In the rows, 128 means zero.
Each named turn below is shown by a few rows before and after it. Which turns, in which order, take the first row of each later pair to the second? The first pair is answered.
R (before => after):
[163 130 120 104 121  94 100 103 125 141  90 126  67 111 137  90 178 134
 127 137  86 119 126 104 137 163 154  95 172  90 131 184 107] => [168 122 120 126 133 107 111 114 130 101  99 112  67 136 147  82 155 125
 101 148  95  92 130 104 158 148 151 113 171  96 116 185  79]
[166 140 103  94 150 142  82 140 136 145 166 131  87 108  96 156 131  97
 105 113 112 147 106 127 138 145 162 151 159 129 105 137 113] => [159 138 118 131 170 158 109 160 150  98 165 115 106 143 117 142 110 101
  85 123 131 119 113 141 154 126 158 154 137 130  99 129  74]
[119 136 122 124 108 137  77 122 128 138 128 134 133 118 146 114  78 128
 107 122 133  98  90 144  99 152 157 137 127 132 129 162 131] => [115 137 126 133 112 141  82 127 130 127 126 129 136 127 150 107  74 130
 104 125 137  93  91 148 102 148 154 138 121 132 128 161 121]
N (before => after):
[130 159 170 164  56 153 155 144 142 129  78 147 108 120 138 158 101 116
 152 183 154 117 155 165 164 164 135  99 169  95 108  96 132] => [139 162 150 175  94 170 174 129 129 134 100 131 113 147 121 191 121 128
 165 167 129 125 171 175 153 124 125  83 155 120  76  67 127]
[121 158  77 125 152 104 138 120 121 172 135 132 159 112 101 158 164 144
 147  95 113 169 158  91 132 104 125  92 137 144 114 118 107] => [ 99 155 116 123  97  84 116 144 143 158  99 157 153  83 130 100 129 127
 123 121 156 155 137  83 155 153 135 118 153 101 160 156 103]
[141 128 115 114 144 132 139 121 133 144 142 126 138 130 131 142 114 129
 139 139 126 122 140 135 131 122 110 117 131 116 115 130 116] => [139 125 116 106 130 123 127 121 136 147 138 135 133 117 134 135 111 125
 139 143 133 123 135 130 131 136 114 124 138 108 125 142 123]
[123 130 147 144 110 114 131 149 135 113 120 138 143 140 152 121 122 135
 142 133 158 129 116 129 130 146 124 121 101 113 155 131 126] => [135 130 122 143 140 123 141 133 121 127 142 128 143 155 135 153 145 144
 157 119 129 141 127 132 115 118 117 107  94 135 129 111 130]
P (before => after):
[ 75 147 151 115  81 121 115 130 129 162 111 145 124  80 134  97 143 154
 154 118 153 151 111 132 106 177 148  92 117  94 171 141 163] => [ 78 147 143 108  84 121 113 124 124 171 114 141 121  77 127 104 150 155
 157 116 148 156 112 132 101 173 148  88 117  94 167 142 169]
[ 96 190 174  90  78 144 154 169 160 157  77 110 147 125 140 130 154 175
 210 120 107  89 133 114 126 167  86  63 106 111 221 140 102] => [130 179 129  54  76 131 123 135 136 199 105 115 116  99 109 166 171 160
 219 110  67 107 129  91 116 167  90  70 148 137 199 147 138]
[125 144 140 145 146 150 162 140 158 109 119 104 164 142 124 140 130 119
 135 121 121 116 157 163 104 118 130 103  69 109 146  87  88] => [164 125  88 101 137 137 127 101 133 156 149 112 122 106  89 178 149  99
 142 111  82 136 152 133  97 122 136 118 123 139 121  98 129]
Pairs:
Each pair is two turns apart.
[ 97 128 111  90  83 121 107 123 102 157 138 172 119  96 108 136 153 123
 149 108 116 140 128  97 111 130 143 142 164 141 166 105 161] => [ 99 113 121 143 120 146 142 156 116  69 146 143 130 157 133 111 110 113
  98 133 141  89 136 109 152  93 139 170 152 149 143 100  93] => R, R
[114 117 150 164 136 143 161 165 128  68 140 127 141 184 161  84  75 131
  84 142 162  79 122 128 171 129 127 170 129 124 129 138  90] => [ 90 153 158  98  92 113 132 130 114 196 110 164 148 110 134 108 149 161
 168 105 141 163 110 124 103 180 130 108 113  95 174 131 181] => R, R
[131 135 114 114 129 115 137 110 117 113 134 102 112 113 129 135 116 102
 125 129 129 132 124  99 122 141 125 144 123 138 121 142 133] => [112 147 136 124 126 117 148 119 128 110 115 109 132 115 142 124 119 114
 134 129 144 134 125 112 114 144 121 132  97 124 139 134 127] => P, R
[116 139 151 102  80 111  97 123 141 166 115 155 123  85 118 125 135 130
 147 133 145 143 111 114 120 167 138 114 148 104 164 151 156] => [106 154 164 161 147 148 157 140 147 116 124 116 166 158 130 135 141 157
 149 123 149 125 137 153 121 110 121  88  85 118 137 102 105] => P, N
[108 143 153 132 125 112 154 131 129 156 101 140 158  96 132 120 154 142
 153 112 133 136 123 131 106 138 138 103 115 100 150 130 133] => [148 112 109 115 125 107 130 117 115 141 134 138 115  87 116 133 127 106
 116 126 113 115 121 100 134 131 150 148 176 133 117 151 134] => P, R
[134 123 109 113 167 115 123  96 116 113 170 146  88  91 140 146 136 137
 132 105 109 165 170 160 154 146 138  89 140 188 139 124 135] => [114 120 144 127 139 105 122 123 139  84 145 156  93  88 166 105 100 127
 109 124 147 144 157 159 172 168 143 108 143 158 170 146 119] => N, R
[106 117 132 142 135 124 136 165 139  90 144 135 134 129 134 119 113 112
 117 133 149 109 116 151 124 133 135 152 144 124 141 161 119] => [126 116 100 118 147 122 130 135 118 133 166 135 121 119 106 158 146 118
 141 114 116 135 119 147 102 119 137 137 153 145 118 146 147] => P, P
[133  99 111 179 230 139 188 127 164 132  57 109 121 144 183  86 121 132
 130 130 154  92 146 146 138  89 145 164 139 157 146 108  99] => [118 120 110 133 201 118 167 102 150 216  45 134 122  95 162 107 170 152
 185 102 135 147 138 143  98 122 148 128 137 143 173 106 159] => R, N
[110 117 126 124 119 125 136 137 125 132 137 123 130 141 136  73 109  96
 111 111 147 121 171 117 127 134 108 161 139 141 129 125  87] => [114 125 116 124 146 132 149 126 117 145 147 116 138 153 126  94 129 107
 126  98 128 132 181 123 111 113 100 144 127 152 115 105  90] => N, R
[123 133 128 114 129 133 134 126 114 148 127 131 125 113 122 150 129 137
 131 127 124 136 105 141 144 126 121 125 137 113 144 104 141] => [130 123 121 124 137 139 138 129 115 124 136 124 121 131 129 149 113 129
 115 133 128 117 107 139 159 116 122 139 146 123 136 109 124] => R, R
[148  96  72 104 131 117 104  91 105 186 121 129 125  83  91 168 152  97
 114 184 143 152 114 135 153 156 116 108 153 164 165 162 156] => [103 129 128 153 159 138 156 120 125 153  92 113 185 130 124 145 158 138
 135 174 176 150 128 180 141 139 103  65  73 140 184 124 115] => P, P
[143 134 139 100 122 140 133 101 119 140 125 108 161 173  99 157 124 127
 170 124 111 115 123 135 120 129 121  52  93 141 116 124 148] => [152 116 133  82  82 119  98 101 123 136 122 128 125 137 103 131  92  97
 141 148 124  98 104 109 142 165 135  93 145 131 128 164 158] => N, R
[174 112  76 105 112 131 103 124 107 121 141 137  99 128 106 118 124 116
 100 121 109 103 110 120 153 143 130 169 171 164  91 156 158] => [114 151 145 156 134 152 159 160 136  94 102 125 171 175 142  92 138 164
 126 110 151 104 121 172 134 131 112 115  74 129 121 118 121] => R, R
[111 118 144 127 137 129 152 176 118 115 118 155 146 162 154 121 110 130
 126 127 137 144 123 129 179 136 129 115  84 100 123 117 120] => [107 127 142 115 137 126 152 166 112 141 119 156 152 153 144 137 131 138
 146 112 126 162 125 130 165 141 130  98  78 102 127 109 135] => R, N
[144 105 115 149 153 131 155 128 137  83 150 115 110 138 129 140 105 107
  91 156 119  94 143 109 133  90 114 165 148 143  84 132  92] => [137 106 129 131 115 112 130 135 144  95 131 134  99 104 138 118  92  94
  84 164 131  96 127  97 136 128 122 179 170 122 112 156 107] => N, N
[112 101 109 106  86 107 118 113 130 152  99 139 110  96 150  98 133 138
 101 119 173 140 111  96 112 129 156 133 117 118 134 134 147] => [126  95  98 140 138 132 153 119 130 103 123 110 119 148 153 108 120 142
  81 122 169 114 129 106 126  82 148 137 100 146  98 113 106] => R, N
[130 194  55 135 143 194 111 127 110 170 181 162 140 121 138 167 163 116
 180  73 115 129  84 121 133 105 146 170 148 125  87 125 146] => [126 182  71 127 102 180  92 145 125 149 163 179 123 101 156 131 127  92
 148 103 142 107  68 102 158 142 156 206 177 105 112 160 139] => R, N
[109 106 136  80 128  84 158 106  99 168 107 139 118 140 142 142 121 170
 149  82 138 182 130 123 133 151 120  96  94 117 137 164 109] => [134  78 115  79 120  80 141 107  96 134 122 137  87 138 145 133  85 140
 107 105 141 152 124 101 164 152 127 143 137 132 122 188  95] => P, R
[129 125 115 151 154 122 133 142 134 143 154 132 132 138 121 154 157 108
 162  86 111 159 120 172  95  95 104 111 128 187 144 150 174] => [102 131 153 153 117 110 126 164 154 133 118 147 141 120 146 113 135 107
 155  99 144 150 109 174  99 130 106 115 120 149 185 168 168] => N, P
[134 126 106 171 167 142 140  93 105  82 160 112 126 146 109 135 109 120
  76 141 129 115 131 153 134  91 126 160 164 145  88 114 104] => [ 91 168 146 154 143 132 147  91 108 145 124 130 165 122 114 140 158 162
 142 112 130 169 131 176  83 115 119  98 108 110 133  89 141] => R, R
[129 130 142 140 127 131 140 160 147 125 132 107 146 147 137 130 108 119
 108 130 157  97 126 125 127 125  99 118 127 118 144 124 103] => [125 141 139 122 129 128 142 147 140 162 133 110 151 136 124 151 136 134
 139 111 141 126 129 130 104 124  95  90 114 122 147 110 126] => R, N
[187 159  88 104 197 166 121 132 118 110 144 106 132 124  95 163 143 100
  89 119 114 125 116 181 157 104 115 137 131 172  53 103 131] => [170 152 120 110 151 148 105 162 142  76 114 126 123 105 122 108  97  76
  53 150 156  97  94 172 185 144 124 170 151 139  89 141 114] => N, R
[158 136 118 124 136 105 154 108 126  83 126  97 140 139 146 119 146 123
 151 119 110 122 166 123 115 128 107 121  78 137 122 110 134] => [150 137 131 102 100  88 132 110 127 106 110 115 130 106 149 104 144 115
 152 125 119 131 152 113 114 164 113 126  95 118 146 131 157] => R, N
[138 137 143 144 114 128 129 127 142 117 130 116 130 126 143 121  98 119
 125 129 131 128 133 109 143 128 117 127 123 118 135 137 125] => [150 136 123 141 122 127 125 118 136 122 144 113 123 127 132 137 104 117
 127 121 116 133 134 106 143 117 116 127 132 134 117 137 130] => N, P
[ 99 150 107 136 118 143 101 177 134 118 130 158 131 141 151  90 121 153
 148 129 148 133 144 141 113 112 130 138 119 159 120 147  98] => [ 98 153 102 130 122 142 103 171 131 134 132 161 135 138 145 101 136 159
 161 117 140 145 147 143 103 113 131 124 110 158 123 139 109] => R, N
[166  99  97  80 117 105  97 103 112 162 139 112  98  78 100 155 114 105
 111 127  94 157 144  94 121 135 132 157 206 149 122 132 150] => [120 124 163 167 160 141 173 156 151  71 110  77 167 161 151 114  93 139
  99 133 147 120 161 144 134  96 114 129 113 123 131  94  65] => R, R
[141 125 122 143 144 128 119 167 121 135 106 131 127 132 167 100 106 122
 109 148 138 120 142 113 136 118 104 153 133 124 132 129 133] => [142 137 113 139 163 133 127 153 109 160 115 126 140 136 153 123 134 140
 135 128 119 141 152 120 115 102  98 129 116 133 124 107 143] => R, N
[127 149 143 141 134 154 156 146 141  79 112 136 128 138 164  87 104 119
  80 156 149  83 137 146 132 133 144 146  95 111 137 136 105] => [119 163 135  89 102 130 126 116 126 167 104 165 118  81 139 107 149 131
 131 134 126 134 126 139  95 168 146 116 105 101 161 140 170] => R, R
[110 160 152 152 127 147 167 139 139 113 124 125 161 148 172 123 137 130
 152 122 138 161 130 143 120 103 104  97  92 137 141  99 116] => [161 123  91 126 133 141 139 109 117 117 167 122 109 133 139 154 126  95
 124 129 100 152 127 111 136  91 111 139 161 174 100 118 130] => P, R
[117 153 153 146 145 136 145 140 140 135 105 120 158 137 122 135 146 158
 151 109 123 150 147 154 109 119 126 102  85 109 144 104 111] => [166 116  97 106 127 121 101 112 120 149 139 127 100 104  92 154 131 116
 124 123  94 145 136 110 127 124 137 147 163 138 114 138 135] => R, R
[139 126 111 112 149 110 127  95 104 119 130 137 142 138  82 166 165 129
 146 107  86 125 137 130 120  68 120 145 129 167 101 112 123] => [128 132 127 131 161 117 142 107 111 102 122 130 155 153  93 160 160 137
 142 110  97 118 142 143 121  61 116 138 109 161 101 104 107] => R, R
[170 149 119 168 149 130 142 101  70  99 144  88 133 138 117 180  99  93
 152 159 117  98 128 121 182 114 129 152 183 164  71 116  76] => [120 187 173 192 145 136 174 124  92 104 101  90 186 151 142 157 117 132
 187 147 149 113 129 157 159 123 119 107 112 129 111  94  66] => P, R
[140 142 114 137 129 111 128 117 124 137 137 126 132 120 140 145 148 121
 136 119 119 136 116 127 122 137 123 112 125 125 141 115 131] => [134 144 122 152 137 116 141 128 126 119 135 119 136 134 146 139 142 122
 130 122 127 126 119 134 126 130 120 110 114 127 141 110 118] => N, N
[130 151 116 111 132 129 135 116 115 190 132 122 140 116 111 155 170 148
 174  92 103 177 129 138  95 125 116 106 116 139 122 107 158] => [ 99 162 155 117 100 123 132 141 136 181  99 136 153 106 133 117 155 150
 171 105 138 171 119 144 101 152 118 108 104 106 163 120 152] => N, P
[145 121 112  98 148 129 139 121  95 134 145 132 128 132 133 148 134 115
 131 124 102 156 154 128 125 100 131 120 126 135 113 128 134] => [141 114 126  85 116 115 118 128 103 131 130 146 119 110 142 123 118 101
 119 137 118 150 141 115 134 130 139 138 149 119 134 154 140] => R, N
[124 119 112 104  80  90  65 136 173 137 151 162  96  86 115 121 116 106
 116 124 128 149  82  98 123 171 136 151 172 125 159 148 191] => [106 150 123 168 172 139 146 143 169 104 170 115 160 179 114 157 152 160
 147  90 116 153 122 154 100  88 108  90  77 151 118  68 142] => P, N
[ 89 137 150 133 159 116 164 145 142 127 138 107 133 148 114 134 118 133
 124 105 120 122 123 139 120  87 130 117  70 135 135 103 130] => [101 121 148 107 111  92 123 149 146 131 129 133  99 105 116 110  90 101
  99 127 131 114 100 112 140 131 145 155 121 120 156 148 146] => P, N
[ 83  94 102 133  89 128  97 136 126  95  99 161 130 125 143  96 108 101
 119 147 177 101  91 139 130 140 134 171 145 129 125 145 116] => [ 92 110  78 151 151 151 133 117 108 112 127 132 153 166 121 147 152 130
 151 116 141 121 119 162  99  84 120 128 110 160  85  94 112] => R, N
[121 137 154 124 132 207 123 134 110 117 131 133 144 188 145  98 118 124
 166 106 167 173  98 124 132 131 138  88  99 125 112 131  87] => [157 122 112 105 140 202  99 110  92 131 162 132 112 177 122 128 120 104
 156 105 137 174 100 100 135 121 141 106 143 154  82 140 101] => P, R
[162 146 141 107  96  99  83 120 112 170 111 156 120 132 124 113 120 123
 147 142 159 164 132 114  76 178 131 143 133 100 132 119 158] => [164 137 142 111  90  98  80 129 117 152 111 157 115 134 132  99 100 112
 128 152 166 148 131 105  89 184 136 160 146 100 131 129 147] => P, R
[149 102 101 142 150 129 156 124 129  80 171  96 113 124 136 142 133 114
  82 158 114 112 128 119 145  98 125 143 155 165  96 110  74] => [135  99 121 131 110 113 137 137 141  80 148 115 105  97 149 111 112 103
  72 175 134 105 110 112 154 133 132 163 170 139 129 139  82] => N, N
[174 149  80 106 167 122 132 105 109  94 130 110  88 155 113 142 106 117
 114 137  83 118 139  99 122 123 111 150 168 118 128 140 108] => [129 182 129 130 172 129 159 122 122 101  97 105 139 172 134 130 128 156
 151 121 104 134 145 133  97 124  98 102  99  88 158 109 101] => R, R
[143 138  99  94 147 143 136 116 155 141 154 108 133 146 128 137 144 135
 109 106 114 135 142 127 132 119 111 145 127 119 100 128 130] => [119 147 136 103 124 134 135 138 171 132 127 117 144 140 151 101 131 140
 107 117 144 131 135 132 136 144 112 144 113  91 133 138 125] => N, P
